(in the rows, 128 means zero)
Named moves come first, each a turn or a mirror and shown by rows before and after it. Which of them, in which order, take the first row of each pair that follows to the second? Write the first one first, as in the answered first pair.
M (before -> after):
[125  99 115  85 120 115 156 136 127 125 118 112 124 113 155 141 111 116
 129 126 143 168 141 129 120 131 100 131  70 108 137  90 121 117 142 109
 132 140 135] -> [137  91 125 132 151 113 127 165 133 114 137 147 124 104 127 108 104 107
 163 138 172 132 141 111 127  93  96 111 113 136 137 134 142 132 141 101
 127 164 117]
[105 139 120 140 161 135 129 138 114 106 130 116 164 130 147 146 143 147
  87 129 112 144 106 119 124 164 105  92 119  88 149 119 114 129 114 110
 112 127 161] -> [113 132 120 166 172 139 114 154 112  98 138 135 165 121 134 131 141 141
 105 141 131 125 104 107 124 148 103  83 137 106 150 145 122 140 114 104
 107 133 153]
[114 130 122 133 121 124 114  82 127 137 131 108 118 134  88 132 142 129
 100 133 132 123 128 119 153 143 109 113 134 139 111 141 142 137 146 152
 134 127 118] -> [116 132 121 137 123 127 110  75 124 138 133 111 119 130  87 128 142 136
  99 134 131 120 131 113 151 139 108 118 140 139 111 145 145 137 144 154
 133 127 119]
C (before -> after):
[108 154 119 116 136 105 127 143 132 104 162 195 146 166 119  73 155 120
 180 136 130 132  96 131 132 148 113  84  89 153 128 170 146 141 135 146
 143 142 137] -> [137 155 109  99 119 123 149 166 127 124 155 196 129 157 137  82 149 116
 190 124 131 142 115 141 106 157 113 117  71 139 125 146 149 128 134 155
 144 148 135]
[ 98 156 138 125  98 131 100  74 122 135 122 115  88 180 123 168 155 121
 125 111 113 147  95 109 183  88 104  95 152 154 118 141 108 147 126 165
 142 111 125] -> [148 154 116  93  79 145 147 114 118 165 103 112  53 169 153 185 127 112
 143  95 121 156 122 123 146  97  99 133 118 118 116 113 120 124 125 164
 140 132 131]
[ 66 124 129 103 156 140 153 120 137 102 121 126 167 141 144 138 130 148
 155 139  93 117 141 158 163 154 142 109 117 172 133 109  84 189 122 102
 157 129 153] -> [102 137 124  83 126 157 162 138 129 112 120 130 152 135 154 149 131 143
 165 126  99 138 152 173 136 166 138 145 108 161 113  87  89 171 121 109
 166 129 148]
[ 90 139 185 145  99 128  95  82 124 124 125 119 128 166 102 132 167 118
  97 155 119 146 113 139 148 147 119 134 131 150 119 125 101 135 128 151
 178 104 121] -> [151 118 148 106  99 130 172 133 111 172  89 110  92 149 136 146 108 103
 112 134 143 138 154 146 113 137 109 166  83 103 135 100 119 116 126 149
 164 153 137]
V (before -> after):
[114 141 129 128 115 139 131 100 127 113 126 127 147 131 133 144 138 149
 109 130  95 141 126 126 144 138 128 110 120 120 128 119 117 119 141 116
 115 109 149] -> [114 143 123 140 130 140 117 138 123 103 143 149 152 118 139 126 120 147
 135 135 102 130 137 126 138 132 128 107 128 125 122 127 116 127 138 107
 104 114 142]
[140 140 130 127 107 138 120  95 128 128 123 129 120 138 107 140 160 129
 109 128 134 135 109 128 124 126 127 148 129 131 122 131 133 132 125 150
 150 118 125] -> [100 132 120 112 119 125 127  95 133 117 116 114 134 138 130 138 141 142
  97 136 115 140 120 129 130 135 131 119 105 120 124 116 114 135 123 137
 131 110 151]
[147 147 126 113  99 148 137 137 126 111 139 135 118 124 140 137 139 129
 135 104 122 146 134 146 119 149 129 148 116 123 120 109 119 127 125 128
 132  97 121] -> [138 145 123 110 102 147 136 130 127 109 139 130 122 120 138 141 132 129
 127 110 115 148 135 146 121 158 129 143 109 121 123 102 120 125 127 125
 128  94 127]
Now pairs of rows:
Between the rows of a pair lie two moves.
[104 122 118 145 154 120 135 147 129 105 134 140 150 140 139 101 112 128
 139 130 126 113 136 118 153 112 138 110 130 132 142 146 133 127 131 117
 103 144 130] -> [ 91 140 123 114 119 132 137 112 124 103 136 120 159 151 149 126 136 136
 117 118 102 145 130 131 155 147 139 127 113 120 133 110 117 116 141 127
 118 116 132] | M, C
[126 191  98 149 138  83 173 149 110 121 147 163 128 123 123 119 108 136
 136 113 106 107 128 143 135 119  93 114 137 118 110 137 124 102 152  81
  80 140 156] -> [148 200 106 125  93  94 184 114 108 133 133 150 109 133 118 145 135 130
 123  98 107 132 124 150 129 139 101 153 136 104 103 114 123  83 156 107
 114 134 142] | V, M
[123  95 137 111 119 121 158 170 128 149 118 105 126 139 138 121 125 152
 104 128 117 135 150 123 115 130 139 114  79  98 151 116 125 149  99 111
 115 142 134] -> [161 102 152 141 123 131 138 183 126 152 132 135 108 136 105 111 139 133
 133 126 144 118 139 112 108 107 137 125 120 120 143 145 149 151 101 118
 125 162  99] | M, V
[120 154 127 128 126 148 101 184 116  95 168 152 146 103 145 109 143 138
 160 126 121 135 143 160 117 163 109 147 129 145 119 112 104 117 127 118
 107 100 130] -> [149 103 101 134 156 123 161 173 119 148 111 129 122 106 134 119  92 120
 149 114 154  94 161 123 118 112 110 123 111 107 154 137 137 124 120 112
 104 170 144] | V, C
[ 99 158 122 121  78 119 126  79 118 141 142 121 123 119 105 132 169 129
 108  94 125 156 117 107 156 135 120 122 100 138 126 116 124  93 140 126
 147  92 103] -> [160 152 113 126  86 132 145 141 112 160 138 151 103  91 109 119 139 110
 156  86 151 134 142 113 120 115 109 147 104 132 127 130 149  92 130 123
 144 128  87] | M, C
[ 97 112 105 122 141 120 152 113 123 125 105 116 133 131 133 137 106 117
 112 133 123 133 136 126 126 124 140 113 107 113 156 142 143 145 119 106
 101 145 160] -> [ 96 143 135 144 123 139  97 105 121  94 145 140 143 132 106 126 153 117
 129 138 118 144 112 136 132 138 140 127 155 153 135 152 136 148 121 116
 123 115 128] | C, M
[130 140 140 113  90 105 136 129 134 125 126 118 105 130 147 149 141 120
 123 141 128 155 140 140 119 147 153 161 112 118 116 116 133 109 141 151
 136 114 133] -> [114 110 133 141 135  80 141 131 137 133 111 120 112 127 140 130 111 119
 118 158 139 114 143 107 140 106 157 110 116 126 139 153 140 130 136 132
 116 148 145] | C, M
[176 126 134  94 144 132 137 157 121 131 101 142 168 154 147 133 115  87
 130 127 122  98 123 109 142  94 134 126 135 111 103 100 119 123 125 152
  95 160 136] -> [145 139 148  91 128 126 115 120 117 115 109 130 186 165 148 142 149  97
 111 131 100 117 101 111 160 113 136 123 137 119  99  93 100 126 130 154
 107 129 146] | C, M
[114 144 112  93 141  99 110 136 162 163  89 150 157 152 159 141 152  94
 100  89 109 150 122 105  81 141 148 117  80 106 148 144 153 115  99 129
 160 128 141] -> [117 151 118  94 129 102  97 135 158 156  94 157 158 153 159 133 170  99
  98  88 106 159 120 109  82 147 149 125  87 112 142 137 147 115 102 136
 166 115 138] | C, C
[ 66 178 157 107 142 110  81 161 143  97 149 157 133 120 159 112  90 151
 162 140 110 160 122 159 108 147  96 170 117 120 110 102  89 138 142 110
 105 140 140] -> [108 143 140 123 170  95 124 175 141 138 113 153 105 112 146 106  50 129
 171 134 147 121 138 134 101 100  97 163 118 103 133 133 127 137 139 108
  98 196 146] | V, C
[124 111  93 147 149  98 137 108 142 113 130 106 138 170 135 173 105 124
 114 123 121 106 103 105 137 122 133  99 126 139 159 138 144 135 118 143
 128 101 149] -> [115 134  92 122 127 111 128 124 141  98 151 118 139 166 157 176 115 129
 118 125  99 136 104 133 128 156 129 124 118 136 145 107 124 130 120 144
 126  70 145] | C, V
[152 106 127 165 159 107 116 138 114 137 110 131  98 133 100 104 127 135
 128 155 155 112 141  90 136  66 126  94 147 160 145 154 151 128 118 134
 135 134 115] -> [110 113  99 117 142 102 155 153 107 131 105 103 113 125 165 117 106 157
 110 149 117 143 163 115 130 110 123  92  83 119 155  97 113 124 117 111
 108 112 158] | M, V
[107 149 117 135 133 116  88 147 119  72 143 127 132 119 129 100 123 164
 128 150  98 158 127 119 135 156 142 120 131 101 105 108  98 150 146 127
  86 116 125] -> [142 133 105 139 143 123 104 185 117  90 142 136 112 104 131  95  96 153
 150 142 118 142 141 118 120 139 131 129 128  87 105 106 113 147 147 127
  81 145 123] | C, M
[ 91 124 112  95 133 106 131 159 136  90 132 153 157 115 163 136 117 156
 139 131  98 127 145 129 124 137 117  95 104 122 130 110  90 120 132 134
 113 126 159] -> [ 93 129 121 120 143 109 107 175 141  82 150 170 159 110 153 126 124 151
 150 136 111 120 138 125 122 127 116  93 129 144 122 127 100 130 138 132
 110 131 141] | C, M
[130 105  97 124 156 145 148 170 106 128 135 123 117  91 156 131  62 121
 164 188 114 133 126 148  77 134 100 127  75 122 108 134 130 153 140 141
 118 119 109] -> [172 108 115 114 114 154 145  99 107 150 113 101  95 117 121 164 107 108
 137 164 122 148  94 144  81 132 109 165  94 124  94 134 145 126 141 183
 166 119  83] | V, V
[126 115 142 148 140 109 110  98 144 109 137 135 137 141 110 113 116 123
 126 163 139 117 109 116 161 116 122 111 145 135 150 160 137 141 121 104
 134 131 120] -> [133 123 134  98  99 121 140  81 141 125 118 113 123 143 139 144 125 130
 104 144 125 151 120 140 145 154 122 144 109  98 141 111 121 119 123 117
 149 116 131] | M, C
[150 102  94 121 186 102 143  84 133 146 109 124 137 109 127 136 119 129
 129 158 162  98 156 104 129  98 174 107 113  84 125 125 164 117 171 115
  98 205 145] -> [152 108  89 117 183 104 143 108 131 143 115 127 138 100 140 134 109 131
 146 159 158 100 163 115 119 102 166 113 109  82 123 114 164 113 169 106
  89 202 152] | M, V
[137 115 107 114 124 117 168 105 122 153 109 100 111 133 145 140 112 124
 107 122 128 131 146 128 131 134 135 128  94  99 128 116 125 121 132 125
 127 140 145] -> [ 99 123 134 155 139 113 106  88 128 120 139 119 138 139 107 115 136 131
 113 142 122 118 111 112 158 122 141  97 138 148 123 155 117 144 135 127
 128 119 127] | C, M
[112 110  99 115 132 121 156 115 126 143 115 103 128 136 142 140 115 129
 109 130 115 134 133 130 134 134 124 115  96 103 142 108 111 126 121 126
 117 131 158] -> [129 124 106 106 108 139 147 116 128 132 125 112 125 135 147 149 135 125
 119 124 110 151 134 142 119 152 121 138 103 106 132  95 105 112 125 138
 131 112 143] | C, C
[126 125 112 150 150 123 127 117 116 129 132 132 143 141 112 119 117 149
 119 134 135 110 110 123 148 111 127  96 128 137 122 151 125 149 129 121
 114 128 146] -> [121 126 101 136 152 128 135 142 109 119 133 138 146 125 134 117 104 152
 130 134 128 119 123 133 136 117 123 101 114 128 115 131 113 149 127 112
 103 122 153] | M, V
[ 90 116 115 134 168 140 128 111 127 134  86 133 157 115 107 108 121 158
 113 127 100 137 131 100 163  97 149 103 130 134 156 166 141 190 134 105
 122 162 127] -> [127 125 127 148 157 153 110 111 124 139  88 144 141 114  87 115 137 141
 127 121 117 136 122 101 150  86 148 127 160 150 141 174 158 181 136 121
 147 174  99] | V, V
[128  90 124 127 172 106 158 163  94 158  95 134 119 132 171 126  87 119
 102 126 146 125 135 148 128 153 104 106 106  96 140 100  92 121 109 121
 117 108 141] -> [179  98 142 161 172 119 129 174  97 154 107 166 104 131 132 113 107 107
 132 131 179 114 124 140 115 123 100 127 155 122 124 136 122 121 109 139
 139 126 103] | M, V
[ 92 137 118 110 124 125 130 139 123 113 134 115 150 125 161 130 120 138
 124 127 100 141 141 138 126 151 124 136 114 118 134 109 104 119 124 118
 122 103 150] -> [149 150 136 127 113 143 113 158 124 113 148 147 129 116 136 129 139 123
 153 124 129 134 132 141 108 136 120 166 155 139 118 129 128 113 126 134
 139 112 111] | V, V
[ 87 123 129 108 129 115 109  86 134 117 128 109 140 134 133 126 145 145
 110 135 100 131 116 114 150 138 135 109 126 126 142 123 109 131 124 128
 134 120 138] -> [ 84 125 118 110 139 120 110 125 131 111 137 122 150 124 150 113 126 147
 131 143  99 125 133 120 141 143 134 108 121 129 142 116 105 139 125 104
 114 116 141] | V, M
[144 125 129 123 131  95 131 115 157 126 133 117 118 123 122 116 116 144
 115 123  92 137 148  94 105 156 124 105 113 143 119 108 104 112 156 147
 160  92 126] -> [160 124 139 146 142  93 120 117 156 121 137 127 118 121 105 105 122 137
 126 123 106 129 145  91 104 141 126  97 138 155 121 129 116 117 158 154
 168 102 116] | M, V
[ 67 118 111 113 132 126 145 157 129 116 130 132 150 107 169 137 103 138
 132 143  96 136 133 139 132 149 127 104 105 130 129 126 101 146 111 110
 100 117 144] -> [ 78 119 114  98 122 131 148 167 131 121 133 132 138 101 173 138  99 129
 134 137  98 145 139 146 123 153 127 122 102 126 128 111 102 142 121 113
  99 113 140] | C, C
[141 134 113 126 147 127 166 166 106 137 111 138  96 130 143 118 105 107
 146 127 130 108 167 139 112 141 131 141 122 125 121 134 149 138 117 141
 120 153 124] -> [103 131 135 156 154 110 130 116 116 125 117 131 106 146 109 111 132 114
 121 138 128  97 137 115 143 130 142 110 149 153 126 166 149 154 115 150
 126 145 121] | V, C
[132 103 108 104  79 122 163 148 140 142 106  98  99 148 155 163  95 126
 104  73 134 165 161 139 107 171 117 155  66  89 149  75 143 121 110 153
 161 144 135] -> [135  98 107 165 141 121 130 232 141 117 141 153 111 121 140 107  57 119
 160 102 162 108 169 126 110 124 104 118 104 134 153 124 154 152 105 119
 120 171 126] | V, M
[ 76 151  59 158 143 114  96 123 130  81 148 102  63 159 131 116 121 159
 119 109 126 130 147 143 150 131 123  69 102 133 132 112 122 137 125 113
 125 128 136] -> [ 99 149  44 149 142 118 125 140 129  98 137 100  45 154 143 123  98 155
 124 101 134 133 161 147 134 127 114  82  90 115 132 102 128 127 129 110
 120 144 139] | C, C
[116 113 110 101 107 106 152 123 160 183  70 119 131 143 146 132  70 134
 117 143 103 152 148 143 120 151 123  78 102 108 129  85 129 141 134  99
 109 120 156] -> [124 154 150 146 101 133  64 139 157 133 129 170 143 143 105 103 124 129
 154 156 104 150 116 157 119 150 117  98 179 175  95 112 132 153 139 108
 132  87  99] | M, C
[101 148 114  96 122 145 118 148 102  97 149 152 160 114 172 159 134 163
 123 144 119 148 126 157 125 173 114 144 111 130 112 103 114 109 120 103
 112  91 133] -> [105 116 102 122 173 121 134 173 112 109 129 156 158 104 167 142  91 159
 135 155 140 103 139 133 133 124 113 104 109 131 132 133 136 125 115  83
  85 132 138] | C, M
[116 119 131 147 143 129 113 118 105 132 132 107 121 120 109 138 105 130
  97 115 114  96 137 150 130 149 137 102 146  91 126 175 124 155 136 117
 138 121 122] -> [136 117 113 142 136 133 137 130 101 145 124 105 114 117 120 144  94 127
 100 110 118  97 146 159 115 140 131 110 142  77 131 161 125 150 130 117
 140 129 120] | C, C
[ 84 146 133 118 117 140 143 156 107  99 137 150 145 112 152 146 120 160
 118 156 115 151 133 130 115 162 122 123 108 119 156 121 120 133 137 116
 115  71 133] -> [110 147 133 128 123 152 151 191 107 103 150 171 133  95 149 133 105 153
 142 153 129 141 137 129  99 148 120 131 114 123 153 131 131 132 135 115
 110  88 114] | M, C
[104 139 126 133 132 126 104 122 129 106 158 129 129 135 131 135 162 151
 147 117 138 116 113 146 115 138 129 124 147 151  99 134 118 136 146 131
 135 110 131] -> [ 91 116 117 140 156 109 126 120 128 112 141 118 132 135 134 129 136 151
 139 123 140  98 124 133 124 118 133  94 140 144 116 145 128 143 142 116
 119 128 151] | C, C
[160 132 131 105  97 157 135  95 112 114 138 115 112 143 151 137 137 100
 132 125 120 160 116 141 117 155 116 144 105 108 132  91 112 127 130 126
 129 136 107] -> [177 118 131 149 135 151 126 131 111 112 148 141 109 127 128 106 112  93
 165 133 148 117 122 119 121 110 115 121 134 129 141 136 138 143 127 112
 123 166  97] | M, C
[134 124 134 132 150 111 161  87 131 156 104 112 111 140 131 128 128 121
  92 138 141 134 116 119 136 110 130 107 128 126 138 119 127 114 103 162
 135 138 167] -> [115 156 147 134 138 128 115 106 128 117 152 137 129 129 131 111 157 128
 106 152 124 156 104 138 137 140 124 125 148 156 113 103 111 115 107 158
 138  93 154] | V, C
[ 98  84  92 158 139 134 150 142 122 140 130 153 126 120 101 144 133 105
 116 168 155 114 137  94 148  84 119 135  96 124 156 148 146 123 123 112
 114 145 149] -> [135 104  86 142 108 155 160 159 112 153 130 162 108 109 116 154 135  97
 130 156 151 135 143 123 123 106 114 177  92 115 143 122 147 102 123 126
 130 137 136] | C, C
[151 131 149 127 118 143 135 112 116 145 138 130 119 124 137 146 152 124
 122 118 131 153 133 123  91 134 130 150 144 131 132 144 126 120 139 139
 155 139 135] -> [130 123 149 124 118 135 144  90 113 144 128 115 126 125 140 148 154 129
 104 116 121 155 128 117 106 135 140 135 130 130 140 147 123 123 136 138
 158 138 149] | M, V
[156 136 136 169 127 131  90 170 116 150 139 156 127 148 105 116 130 109
 124 149 170 133 120 141 117 145  95 163 172 142 100 145 133 142 163 112
 139 150  89] -> [110 131 118 109 109 118 131 145 112 155 120 107 140 156 151 145 121 130
  85 140 127 171 133 160 121 183  99 162 104 105 110  89  99 133 168 108
 127 119 135] | M, V
[ 77 131 106 111 148 109 149 132 124 118 127 110 148 126 165 120 105 148
 110 136 104 133 138 134 146 142 133  93  91 113 138 107 106 141 116 105
  99 107 159] -> [104 140 106  93 130 120 164 147 123 123 129 112 137 122 178 130 101 139
 118 130 104 144 149 150 129 150 131 119  83 103 133  89 102 128 123 110
 108 104 152] | C, C
[110 142 173 161 112 111 132  81 150 162 109 107 121 130  93 141 125 112
  97 143 113 104  99 142 164 121 133  72 119 113 162 123 136 172 148 119
 144 120 111] -> [135 181 165 135  75 143 118 122 139 144 137 141 119 116 119 145 139 115
 127 137  99 143 107 186 133 165 122 127 118 120 138  86 119 157 144 123
 151  85  95] | V, C
[155 131 148 144 110 124 113  86 123 145 120 143  84 149  86 146 161 140
 127 117 135 140 111 102 118 116 131 157 164 130 129 142 147 109 133 156
 166 143 103] -> [122 101 123 125 129 100 159  78 128 154  86 111  89 150 118 152 119 147
 101 114 123 133 131  92 133 117 137 120 116  95 153 124 138 119 128 133
 139 159 147] | C, V
[107 148  89  90 132 151 115 165 157 129 125 144 142 127 175 146  86 140
 136 136 103 165 167 167 125 161 113 110  88 109 122  78 101 169 131  80
  91  91 154] -> [ 79 148  98 128 167 135  88 155 165 111 133 156 167 125 154 127  86 138
 141 152 107 137 157 144 150 136 115  71 114 134 127 120 109 192 134  71
  82  97 151] | C, M
[ 97 125 116 127 149 127 136 146 122 123 127 132 138 112 142 125 125 141
 123 130 129 112 140 130 135 125 132  99 110 122 133 122 116 133 118 123
 105 134 140] -> [120 133 118 106 118 140 142 137 119 132 118 122 124 111 145 139 136 138
 121 115 125 137 138 143 122 143 129 132 109 111 125 102 115 116 123 135
 122 128 138] | V, M
[ 90 163 147 139 108 126  56 112 126  96 154 147 185 154 108 100 130 131
 116 159 111 137  91 123 173 144 119 117 160 186 137 150  96 159 138 126
 141  88 110] -> [168 139  97  65  85 139 166 154 115 163  94 120 139 138 172 146  71 116
 124 122 119 155 149 149 117 154 108 170  79 101 148  85 112 123 136 128
 142 128 136] | M, C
[136 130 132 144 110 111 129 129 173 162 130 121 149 143 120 122 109 107
 129 138 136 119 142 110 155 138 123 110 108 127 104 151 137 119  92 129
 127 123 149] -> [150 134 131 131 102 110 137 140 175 168 129 127 137 137 126 126 109 107
 139 135 136 128 143 122 146 142 122 124 105 120 102 144 135 111  94 133
 125 126 147] | C, C
[149 141 131 116 105 127 139 123 133 145 136 129 110 147 124 124 143 122
 148 108 143 141 134 123 114 130 138 164 138 128 114 119 142 114 144 141
 157 122 118] -> [121 114 120 115 132 101 160 104 138 156 109 110 120 151 129 128 117 128
 125 112 145 123 136 106 130 114 140 123 123 113 140 133 139 122 140 129
 142 135 137] | C, M
